500 stands for zero in the data rows.
Each row below has a hidden score, from 0 to 20, with 10 about the middle. What is it? The score is a weighted sum of the row's numbers plus the product of two more (or one squared), each taken from its middle value.
[518 689 559 548 413 512 638 465 341 604 452 542 496 467 579 479 398 401 573 646 514]: 8
[486 480 669 510 594 529 803 717 394 550 430 511 316 494 648 557 509 449 402 436 535]: 8
[361 463 598 488 549 560 357 501 499 547 526 458 402 561 563 553 347 297 511 592 587]: 7
[550 496 271 705 470 459 734 428 435 579 310 708 575 376 423 706 385 403 560 402 551]: 15
[613 515 358 531 379 185 618 109 541 509 546 485 523 382 382 467 553 593 531 331 481]: 11
[452 484 542 429 787 395 526 692 511 367 508 362 276 596 579 419 592 521 325 564 265]: 4
[485 638 523 817 414 497 592 555 368 581 434 699 499 529 602 500 296 321 511 519 732]: 12
[298 732 536 571 578 420 696 627 309 262 566 388 453 458 564 347 479 537 526 708 634]: 11
[566 709 533 677 485 564 665 643 217 662 442 402 639 424 544 432 344 576 563 522 731]: 15
[440 272 482 349 441 692 227 416 538 379 494 261 653 510 547 346 467 487 674 331 579]: 12
[595 627 553 832 630 339 303 509 760 520 623 634 419 545 392 714 362 427 472 549 733]: 10
[429 667 576 606 628 415 589 478 438 324 678 624 654 567 594 487 395 549 354 549 310]: 9
[312 798 538 688 702 456 593 576 495 436 367 569 503 603 687 589 349 416 280 811 482]: 5
[609 469 571 565 704 416 543 423 454 163 661 309 219 504 574 463 572 529 169 482 530]: 13
[453 624 384 504 634 412 506 496 512 278 522 529 403 446 516 545 575 492 225 392 427]: 14
[491 148 240 409 396 396 463 669 851 740 478 658 307 600 346 614 503 424 424 463 519]: 8
[403 625 404 257 551 474 565 691 400 528 441 375 367 506 395 256 531 398 504 800 400]: 9
[560 614 519 731 404 458 680 336 301 242 627 305 390 641 473 416 651 438 466 316 591]: 11
[610 361 556 661 403 692 578 623 333 665 449 492 529 496 423 583 584 490 536 225 411]: 11
[527 441 460 539 409 671 369 525 483 583 492 586 639 552 545 491 569 601 677 569 506]: 11
[571 258 563 345 478 578 349 340 679 584 470 425 613 394 501 393 481 437 523 724 447]: 8
[598 348 542 454 727 564 203 472 664 569 501 409 564 486 554 590 362 511 550 548 633]: 10
[500 605 479 611 500 206 559 624 473 665 467 798 698 392 402 602 488 583 547 352 447]: 14
[320 454 577 389 318 482 368 471 592 408 466 461 546 540 546 537 557 522 557 751 641]: 9
[498 394 583 460 369 558 486 385 582 829 397 667 600 501 316 599 474 320 785 608 602]: 9
[507 562 775 564 602 395 487 483 656 554 564 768 474 517 405 660 719 503 753 491 661]: 8
[429 605 504 528 553 455 592 571 517 473 656 571 258 663 675 534 426 567 280 622 437]: 6
[537 283 425 427 454 405 473 552 728 500 555 726 362 544 634 592 639 489 436 609 577]: 8
[383 314 488 533 343 437 478 769 436 509 605 354 225 619 364 585 771 374 340 469 354]: 6
[501 499 408 527 506 455 652 641 369 529 489 540 317 363 504 311 725 267 387 462 323]: 12
[507 448 551 631 489 474 555 568 507 270 784 313 284 601 389 430 596 504 260 456 479]: 10
[561 405 523 668 416 666 495 563 329 493 498 479 568 453 642 620 464 504 553 373 553]: 15
[611 532 507 576 504 429 581 442 343 293 526 534 448 421 606 591 466 525 447 398 450]: 13
[405 450 621 316 497 433 526 475 554 370 787 381 332 685 620 425 644 549 517 562 690]: 7
[616 531 657 560 450 617 487 681 406 766 275 530 653 495 444 552 426 565 683 614 503]: 9
[451 501 523 752 597 773 136 496 000 385 313 311 607 284 584 605 626 446 544 237 568]: 17
[444 509 520 382 529 358 577 475 475 476 586 480 311 453 538 525 547 548 405 753 422]: 7
[545 740 561 721 703 356 720 413 328 224 618 557 639 602 616 588 372 473 544 334 712]: 17
[396 546 456 490 563 362 714 456 548 484 518 683 488 498 659 484 318 546 300 570 363]: 9
[611 544 560 759 554 480 508 304 354 346 524 413 520 599 630 522 344 579 498 618 606]: 12
[505 374 322 479 627 338 564 500 416 519 636 361 491 608 663 459 473 484 396 756 620]: 9
[614 458 541 445 570 592 588 558 470 705 422 585 519 466 429 516 626 394 569 409 436]: 9
[453 482 568 465 477 556 384 401 418 539 631 503 533 559 585 527 532 574 514 377 551]: 12
[613 533 529 634 685 580 710 555 346 345 419 371 517 557 585 457 414 330 584 386 461]: 9
[443 465 449 415 557 729 271 417 587 292 380 362 622 524 488 407 509 560 617 414 413]: 10
[353 593 394 496 366 223 493 409 611 448 335 617 518 502 517 624 314 678 409 847 486]: 10
[411 255 444 000 402 524 295 481 658 734 389 682 418 630 466 503 716 574 512 536 466]: 6
[533 344 814 402 729 618 364 425 502 374 675 373 450 600 467 496 442 412 556 484 745]: 11
[417 287 433 389 449 397 396 551 516 511 599 474 459 565 433 477 712 492 507 522 621]: 10
[726 713 364 999 550 667 529 588 198 768 341 834 607 488 493 479 520 322 621 244 765]: 17
[540 636 429 708 425 379 716 601 303 484 378 568 543 534 504 450 458 574 540 751 521]: 11
[884 729 544 632 477 455 664 398 322 357 524 449 645 451 621 473 426 569 515 388 384]: 12
[590 310 665 570 539 629 473 458 679 723 349 750 546 549 491 599 596 413 652 460 671]: 9
[438 698 442 629 644 336 644 572 676 482 432 646 618 686 591 582 387 577 476 442 466]: 8
[274 426 559 645 561 573 423 628 737 450 395 601 398 548 677 536 362 477 497 622 667]: 8
[485 329 583 253 414 622 259 540 570 619 524 506 419 467 467 491 461 467 512 543 425]: 9
[748 462 433 788 767 791 389 066 317 676 302 570 811 272 757 354 533 531 800 392 485]: 11
[425 664 462 678 493 436 804 410 496 517 437 752 578 408 615 567 471 622 539 558 476]: 13
[529 622 512 551 478 450 602 572 203 504 563 457 362 554 502 492 604 515 516 637 406]: 8
[489 540 534 456 467 367 514 503 631 320 630 355 314 644 394 465 639 596 322 380 290]: 7
[493 622 478 323 201 114 357 284 636 513 463 747 750 475 520 542 284 375 619 630 524]: 12
[635 504 529 516 380 572 588 220 512 272 651 453 576 537 275 520 557 627 578 393 453]: 13
[572 795 465 735 371 526 559 524 572 290 338 866 739 441 562 607 370 514 651 650 550]: 14
[322 486 629 330 651 376 334 474 663 663 620 438 503 471 394 345 567 610 449 511 557]: 11
[640 342 554 407 340 626 406 509 628 627 644 505 490 582 472 512 573 446 558 353 548]: 8
[566 479 407 352 435 375 494 328 588 539 445 504 551 598 409 524 515 440 655 459 702]: 11
[512 661 512 582 543 319 668 415 586 276 588 602 470 526 570 656 458 646 364 615 221]: 8
[645 618 534 547 479 403 637 504 407 402 486 407 525 467 543 489 222 521 482 526 398]: 11
[730 420 387 481 512 551 359 333 464 411 328 622 681 354 631 391 635 484 819 436 700]: 14
[360 491 301 435 612 329 636 274 497 255 624 269 329 566 365 421 612 634 330 462 521]: 7
[490 565 479 518 526 417 713 469 366 549 467 568 540 433 599 483 359 431 373 624 235]: 8
[573 428 568 362 281 670 227 368 435 756 344 421 725 442 466 355 397 470 915 603 782]: 13
[619 549 434 458 356 654 250 402 491 532 474 470 726 415 336 395 529 396 755 348 468]: 15
[379 488 733 546 506 474 607 658 534 552 479 509 223 707 434 518 507 531 386 485 513]: 5
[547 347 530 335 528 524 362 541 372 627 471 492 312 650 436 516 641 480 430 522 351]: 7
[476 347 523 624 230 560 513 452 476 548 453 486 424 470 389 698 584 489 415 287 457]: 11
[570 580 556 601 621 558 588 603 415 332 653 382 246 451 536 405 568 537 404 463 348]: 8
[431 430 605 390 559 499 465 638 630 517 418 425 391 526 515 453 440 455 485 414 461]: 8
[346 393 590 447 611 835 267 794 585 525 321 511 438 433 688 439 839 462 542 388 605]: 8
[602 619 435 665 433 378 486 555 585 626 279 882 852 406 449 643 411 585 733 718 666]: 15
[482 604 423 511 494 555 546 584 384 730 513 518 457 607 497 336 536 444 577 423 435]: 7
[490 480 532 321 545 250 370 457 720 574 493 697 440 472 423 506 355 483 552 719 679]: 12
[605 265 482 306 373 597 376 406 542 541 686 478 521 533 394 507 803 780 554 292 361]: 9
[440 653 395 526 506 343 488 616 349 560 464 355 513 445 577 453 531 478 558 560 527]: 10
[476 397 431 478 546 823 449 674 360 565 521 208 513 558 511 441 679 503 681 236 395]: 8
[544 338 522 654 448 549 273 619 815 566 496 668 642 496 540 443 467 424 633 621 565]: 6
[276 333 426 419 474 645 352 864 494 462 558 411 181 658 555 506 621 433 282 543 545]: 8
[547 324 524 424 464 599 400 438 632 548 522 676 468 493 496 565 740 331 679 412 536]: 8
[564 216 510 553 371 764 519 361 392 018 538 356 608 588 638 457 389 486 647 291 531]: 16
[551 635 674 695 596 899 631 434 411 448 622 399 378 646 387 522 567 548 332 479 408]: 8
[499 430 487 554 353 433 663 446 502 555 441 540 468 485 326 458 651 353 333 531 258]: 9
[462 357 569 273 419 625 357 593 476 475 497 450 442 460 450 447 612 516 431 503 375]: 11
[491 504 581 792 695 441 706 564 455 468 458 602 374 513 543 648 552 512 276 395 110]: 4
[502 320 108 366 221 637 487 793 410 572 538 317 378 504 346 284 876 441 452 336 226]: 11
[463 352 557 422 349 436 375 358 579 467 589 469 453 498 482 611 407 626 376 680 564]: 12
[529 428 589 556 685 685 368 461 493 506 665 391 480 492 561 533 564 492 585 435 536]: 9
[524 485 550 427 647 357 525 575 541 585 489 495 316 548 487 508 694 482 286 540 437]: 8
[607 637 419 626 559 442 625 595 279 602 368 519 545 365 465 614 412 428 368 503 563]: 16
[505 545 461 623 591 452 604 493 405 441 490 437 549 516 723 388 406 385 362 572 603]: 9
[204 313 473 575 603 776 295 463 627 531 411 432 434 412 536 613 651 488 506 287 435]: 7
[460 538 677 384 613 499 351 338 758 357 641 287 438 541 674 400 261 557 554 714 624]: 4
[462 306 522 123 329 474 326 468 720 414 553 489 460 473 465 418 600 617 622 718 506]: 8
[410 657 437 621 605 486 710 539 445 618 595 716 575 421 683 625 224 479 606 628 342]: 13
[500 629 390 719 384 581 691 616 243 558 542 556 644 310 566 475 393 559 655 461 532]: 16
[540 423 656 415 433 672 277 406 559 365 514 501 657 465 512 335 540 447 877 476 540]: 10
[597 324 490 384 406 544 463 512 574 482 563 400 522 463 505 402 435 455 423 525 434]: 10
[663 643 440 697 449 626 734 518 322 596 366 777 803 245 356 596 630 564 585 186 511]: 19
[539 442 612 434 620 380 495 559 418 449 605 559 315 588 564 508 618 578 165 412 297]: 9
[476 285 304 411 284 589 454 799 485 528 468 382 251 555 542 519 819 432 341 422 295]: 7
[425 287 436 297 360 454 383 559 815 607 420 610 307 535 547 467 483 459 543 622 774]: 9
[503 380 441 200 155 481 489 631 682 542 504 490 423 484 340 460 677 444 595 607 585]: 10
[511 703 562 729 525 372 742 405 494 397 593 758 556 594 518 658 348 625 360 445 532]: 16
[544 278 367 455 392 667 612 817 390 568 538 388 304 563 276 639 871 464 383 240 212]: 6
[588 574 347 543 417 489 638 567 531 782 284 761 742 506 441 713 356 519 801 625 510]: 15
[475 651 374 496 666 438 548 643 743 432 391 832 687 463 552 510 169 544 523 708 896]: 16
[561 596 503 762 412 499 699 405 274 248 588 327 553 454 503 461 503 553 434 454 370]: 12
[414 430 407 383 385 637 421 676 378 435 562 308 294 464 367 296 707 516 466 462 355]: 12
[405 677 560 509 658 326 629 598 473 459 594 401 633 458 562 449 341 494 350 753 216]: 4
[515 531 457 591 575 556 414 530 339 380 580 290 356 543 617 645 593 487 451 626 532]: 9
[617 689 628 698 528 530 727 574 073 442 356 603 683 380 444 561 487 501 515 190 225]: 14
[484 296 443 523 495 668 505 695 354 439 674 267 210 550 230 533 824 417 327 428 304]: 9
[486 704 434 640 605 426 782 596 582 420 606 764 618 489 506 574 324 624 545 598 558]: 16
[520 427 551 483 507 601 556 523 566 611 572 472 432 434 382 476 664 357 495 340 359]: 8
[478 583 607 450 435 459 397 210 557 345 653 353 451 534 526 262 462 380 581 490 667]: 11
[592 597 507 602 563 487 644 408 297 364 587 242 461 559 475 449 661 529 441 389 345]: 8
[475 642 400 632 556 511 594 479 318 446 617 477 517 627 454 458 591 521 438 531 412]: 10
[606 752 351 753 561 355 627 332 251 308 717 177 466 504 546 346 363 369 539 531 592]: 10
[607 365 479 362 493 746 247 531 584 544 446 315 641 401 448 415 613 487 768 353 385]: 9
[454 761 642 677 509 511 694 491 491 443 584 634 436 484 657 483 266 553 328 590 462]: 7
[438 463 617 545 376 483 526 550 353 384 635 460 329 566 426 513 420 512 248 472 306]: 11
[530 563 641 538 726 359 476 519 454 263 512 350 249 569 501 409 518 573 210 461 507]: 14
[488 466 643 529 409 473 505 506 410 470 600 400 323 425 387 474 549 611 476 555 547]: 11
[561 669 562 606 652 300 703 489 393 378 591 547 305 506 457 568 345 530 321 705 365]: 9
[408 256 500 424 537 721 586 915 472 999 272 384 025 534 476 507 655 436 408 417 410]: 1
[512 544 542 303 559 406 388 635 505 552 321 574 552 469 411 326 500 584 421 568 423]: 16
[318 458 500 680 675 487 682 490 519 654 476 846 444 537 484 580 439 319 435 617 627]: 12
[512 753 443 583 395 517 763 436 522 236 433 737 662 362 386 726 421 642 831 444 394]: 18
[524 533 444 667 605 255 669 532 393 609 525 616 535 489 535 557 311 429 270 459 410]: 12
[422 560 684 617 598 530 471 339 286 576 582 506 328 688 682 471 225 343 059 626 770]: 9
[450 455 435 335 341 535 424 640 448 350 624 230 352 528 478 405 731 646 411 398 335]: 9
[569 392 302 547 645 509 339 388 825 653 400 507 522 410 559 590 344 458 591 703 750]: 10
[773 430 512 486 513 503 400 293 437 562 608 430 570 473 444 498 246 535 597 536 543]: 13
[479 657 566 570 538 386 680 595 373 444 447 558 661 542 339 392 310 552 489 506 502]: 14
[534 510 555 323 445 270 432 346 601 502 510 552 664 434 436 502 467 522 647 861 676]: 11
[346 484 417 503 589 477 539 612 566 330 697 271 236 690 695 416 724 382 070 584 489]: 3
[487 320 529 254 353 516 379 483 577 859 559 462 744 564 401 413 740 538 434 366 467]: 10
[554 408 462 510 509 663 442 553 365 403 456 359 705 572 751 492 503 530 653 523 436]: 10
[421 377 265 347 388 621 541 803 425 548 427 403 286 422 352 495 552 504 393 442 301]: 11
[517 471 547 508 559 535 569 658 585 290 576 404 331 497 517 468 079 465 423 459 464]: 11
[378 897 383 514 510 417 718 487 341 365 201 645 807 213 621 449 602 680 680 572 346]: 11
[465 354 603 333 402 567 310 558 675 685 485 440 453 381 479 443 423 547 471 565 464]: 10
[335 407 388 385 205 588 353 709 354 441 677 218 380 450 416 410 843 568 519 624 417]: 9
[565 286 575 574 557 457 487 335 848 607 493 736 504 541 324 676 482 581 703 581 673]: 9
[625 811 326 610 350 383 384 460 344 487 451 618 646 406 546 541 567 473 406 455 445]: 16
[573 410 573 506 190 609 306 445 453 539 476 488 624 488 436 464 523 755 607 498 642]: 15
[386 685 451 487 491 463 614 480 570 261 587 711 621 248 459 553 245 522 671 691 729]: 18
[467 383 301 326 546 581 227 368 598 550 433 378 557 372 474 429 463 595 634 499 417]: 10
[570 624 493 718 457 522 687 520 260 509 459 511 377 592 590 498 477 353 436 434 266]: 7
[486 462 650 469 405 789 313 377 378 000 630 234 460 502 392 419 763 461 466 328 436]: 14
[404 460 490 467 577 398 470 642 569 429 598 461 246 540 576 478 503 484 273 652 363]: 6
[597 603 373 587 447 267 607 518 464 285 670 441 434 542 551 501 306 558 421 463 444]: 12
[483 383 566 539 540 589 428 553 512 610 475 481 580 522 439 550 519 469 534 452 449]: 9
[597 339 632 285 484 492 651 638 547 392 513 343 425 574 472 498 650 541 399 403 544]: 9
[315 533 326 588 551 417 470 503 601 818 246 654 441 434 635 696 333 393 532 611 698]: 10
[367 331 504 340 506 714 393 550 511 728 387 407 585 400 504 461 355 543 557 478 393]: 10
[395 333 610 259 510 398 338 281 700 485 592 581 433 617 381 422 464 461 415 596 684]: 12
[602 367 465 549 382 611 364 506 627 635 417 438 601 407 182 477 536 437 697 356 420]: 13
[574 590 544 675 537 526 493 370 183 280 604 402 700 552 600 458 251 408 553 504 844]: 18
[666 456 603 420 198 474 465 074 695 512 582 586 559 481 313 414 551 505 759 453 768]: 13
[544 603 314 505 459 759 480 513 203 446 461 340 992 427 647 331 364 703 999 510 399]: 18
[580 406 592 441 584 509 303 044 578 418 738 387 552 621 525 552 435 440 459 482 471]: 8
[520 333 555 370 752 538 284 203 530 359 593 296 627 463 651 411 392 448 622 388 596]: 11
[507 656 683 341 560 189 520 355 430 233 635 481 533 538 608 517 401 527 285 511 465]: 12
[398 358 610 423 509 597 317 470 697 658 408 590 572 480 838 518 362 481 539 551 675]: 8
[577 521 506 731 489 543 539 378 449 367 558 516 574 442 563 353 468 511 555 564 600]: 12
[539 565 548 485 545 593 693 652 496 513 508 416 359 520 411 424 585 462 574 456 313]: 5
[465 746 427 725 634 494 525 426 314 507 442 609 602 372 499 507 506 360 541 576 332]: 10
[518 403 656 411 431 550 516 279 596 491 529 530 587 539 599 501 569 362 648 516 613]: 8
[572 617 403 547 482 539 593 506 416 345 464 417 506 550 507 539 615 732 420 294 177]: 7
[599 316 626 223 395 585 314 423 553 632 587 376 223 458 405 477 655 561 588 435 390]: 7
[569 545 490 537 401 624 461 520 366 357 528 000 364 380 563 443 269 500 646 579 431]: 8
[609 531 370 540 514 414 560 383 652 682 470 803 702 455 337 700 449 570 539 565 625]: 16
[517 676 475 699 363 564 655 306 288 515 436 489 533 439 551 526 313 390 556 668 679]: 13
[370 482 463 581 700 408 674 665 569 625 464 779 416 484 648 645 378 485 315 565 389]: 9
[409 456 532 461 638 669 231 490 474 673 288 345 557 452 542 366 417 417 433 274 542]: 16
[669 357 471 409 387 663 453 481 401 620 490 367 746 493 436 384 562 516 665 293 355]: 11
[485 504 634 429 551 467 555 461 458 540 387 467 417 491 440 482 538 534 399 507 415]: 8
[412 377 468 164 498 515 317 465 654 675 401 514 580 531 545 442 419 463 782 513 568]: 8
[331 822 548 581 538 646 657 546 579 341 469 680 719 449 572 581 237 603 660 766 802]: 19
[523 346 611 328 456 642 490 397 684 476 441 390 651 587 496 492 494 486 455 691 478]: 7
[386 490 490 413 468 218 525 379 593 236 484 529 538 450 425 615 576 529 409 493 500]: 11
[554 345 617 505 367 350 419 344 834 436 392 746 433 622 406 601 303 597 610 646 655]: 9
[647 494 452 667 405 662 447 339 180 459 591 376 586 446 592 441 491 486 669 362 395]: 12
[501 430 486 382 401 527 389 465 498 535 530 451 614 466 420 426 499 426 660 425 560]: 12
[554 759 476 569 698 591 625 507 404 678 466 482 485 474 416 571 476 505 432 586 292]: 7
[610 385 514 531 481 661 499 518 536 642 466 567 442 523 572 537 640 523 604 411 362]: 6
[620 414 728 455 606 684 233 574 456 524 658 409 434 446 414 543 395 590 527 325 428]: 12
[352 636 353 600 543 389 553 649 579 584 196 408 347 560 519 434 568 482 316 667 619]: 10
[494 614 549 639 999 554 515 435 403 291 520 332 463 531 614 503 413 464 390 595 429]: 8
[509 279 515 207 419 523 501 534 547 525 504 480 361 748 428 575 651 487 555 467 516]: 6
[465 413 626 583 594 572 642 525 476 596 564 482 220 587 495 646 505 481 299 557 375]: 6
[583 464 532 645 464 681 493 484 366 647 498 376 611 444 596 408 440 510 785 498 682]: 11
[702 627 621 634 639 473 600 416 506 153 522 459 285 528 558 592 491 578 303 494 504]: 11
[593 478 477 622 587 682 497 586 452 578 387 477 753 383 597 538 371 530 751 495 576]: 13
[569 750 527 828 516 319 727 398 335 608 425 671 654 448 536 558 429 478 490 320 348]: 11
[550 531 503 383 369 502 556 633 442 252 597 358 433 516 406 508 698 546 360 356 175]: 10
[628 358 581 490 393 597 406 469 545 532 428 471 444 523 521 427 620 453 469 328 472]: 11
[421 338 555 170 685 403 349 441 534 278 715 371 423 592 712 457 722 397 472 572 616]: 7
[459 720 428 528 552 398 804 651 738 473 539 828 687 483 501 610 308 620 452 752 473]: 12
[522 667 396 513 491 383 669 536 424 502 487 583 502 675 385 562 387 635 382 587 296]: 10
[514 488 579 513 461 449 579 363 383 367 559 408 354 574 530 438 554 386 402 380 430]: 9
[539 473 416 289 319 761 197 401 512 999 267 377 741 441 434 304 485 480 823 489 521]: 10
[422 781 351 483 478 645 566 432 600 634 352 736 637 416 476 655 317 474 555 673 709]: 15
[413 494 442 542 593 455 583 589 464 494 557 392 341 500 507 442 567 437 512 561 559]: 8
[430 388 581 321 510 507 190 373 359 616 479 312 576 422 473 330 528 547 527 565 389]: 12
[406 500 548 378 461 406 491 363 508 381 539 312 369 601 545 309 509 533 376 508 532]: 10
[288 441 377 582 836 612 413 726 356 380 615 335 284 655 741 459 672 436 320 481 573]: 8
[633 303 549 290 326 654 434 646 495 677 279 479 604 435 357 451 632 603 707 408 309]: 7
[397 507 454 505 666 439 412 577 533 578 490 452 256 554 549 503 399 444 343 627 591]: 9
[619 847 462 881 472 527 794 295 304 336 417 459 699 488 604 425 465 580 509 337 572]: 14
[376 350 597 468 620 618 369 448 631 576 488 475 299 565 535 487 463 499 542 581 535]: 6
[473 306 552 461 505 311 440 567 748 635 552 654 350 487 533 592 551 418 647 548 672]: 7
[665 545 794 582 517 768 328 393 069 297 488 348 615 492 592 381 432 475 463 375 516]: 16
[502 567 469 479 430 389 368 271 550 552 592 643 561 514 543 550 438 455 684 511 738]: 13
[645 654 387 521 461 540 679 426 519 333 494 663 839 329 431 592 377 638 578 477 454]: 18
[582 231 568 329 447 486 335 365 680 559 529 347 572 498 413 489 527 471 584 336 384]: 8
[478 169 389 597 603 779 572 872 376 694 318 455 139 422 363 525 734 465 317 156 397]: 7
[490 365 572 404 475 666 326 444 693 579 442 590 637 471 363 489 582 518 748 460 606]: 11
[528 457 612 487 566 645 280 393 468 409 463 337 611 481 380 383 479 447 651 222 557]: 15
[711 809 528 728 534 505 697 414 360 412 564 503 531 519 364 667 504 432 488 420 630]: 14
[423 783 566 986 579 286 708 476 320 283 436 528 538 497 621 567 192 455 533 560 594]: 12
[503 465 358 502 446 629 599 602 304 643 531 471 390 607 569 509 474 319 617 644 405]: 7
[469 293 590 532 437 655 545 552 626 643 548 533 538 592 382 563 530 456 580 520 554]: 10
[340 478 446 302 375 460 308 522 522 503 376 383 501 569 509 410 452 403 505 655 587]: 11
[606 471 476 529 308 610 376 460 591 672 528 475 728 350 660 295 549 473 675 452 349]: 5
[437 328 385 371 518 335 396 482 791 846 404 593 671 501 256 636 497 476 495 635 559]: 10
[872 542 436 672 534 414 674 440 272 443 554 252 410 493 645 397 465 390 632 423 532]: 9
[534 496 686 700 431 221 599 082 616 339 417 519 301 469 398 624 431 586 226 319 569]: 10
[448 513 591 547 490 236 651 568 478 286 657 450 471 513 551 446 510 493 294 321 271]: 10
[485 736 465 309 411 135 455 365 758 203 558 629 752 515 488 470 392 684 669 584 421]: 11
[383 353 476 319 473 629 242 612 751 692 568 528 514 503 452 525 500 610 458 678 746]: 11
[416 409 514 268 322 612 417 527 668 625 382 629 393 590 330 608 584 617 515 468 461]: 8
[401 618 492 462 498 250 556 541 669 680 323 876 460 501 559 611 142 476 598 773 548]: 9
[504 514 545 333 425 611 301 293 688 510 519 437 710 450 428 262 332 582 613 461 492]: 13
[374 410 565 418 739 592 234 414 450 420 610 263 494 580 558 462 458 639 545 485 559]: 10
[420 526 623 611 485 571 686 797 461 637 356 558 360 591 494 448 552 415 407 545 376]: 5
[299 589 480 463 331 591 415 611 523 307 496 319 542 394 547 386 367 491 561 600 501]: 10
[402 468 394 462 543 470 526 597 615 384 960 335 354 698 544 497 519 529 283 621 384]: 3
[523 331 558 543 617 745 298 521 475 593 323 374 667 531 524 380 626 643 588 316 491]: 9
[702 814 393 984 843 710 932 493 437 487 363 846 543 331 626 564 647 420 677 000 511]: 13
[528 430 493 358 495 342 537 269 674 445 681 507 319 590 396 463 663 384 530 479 504]: 7
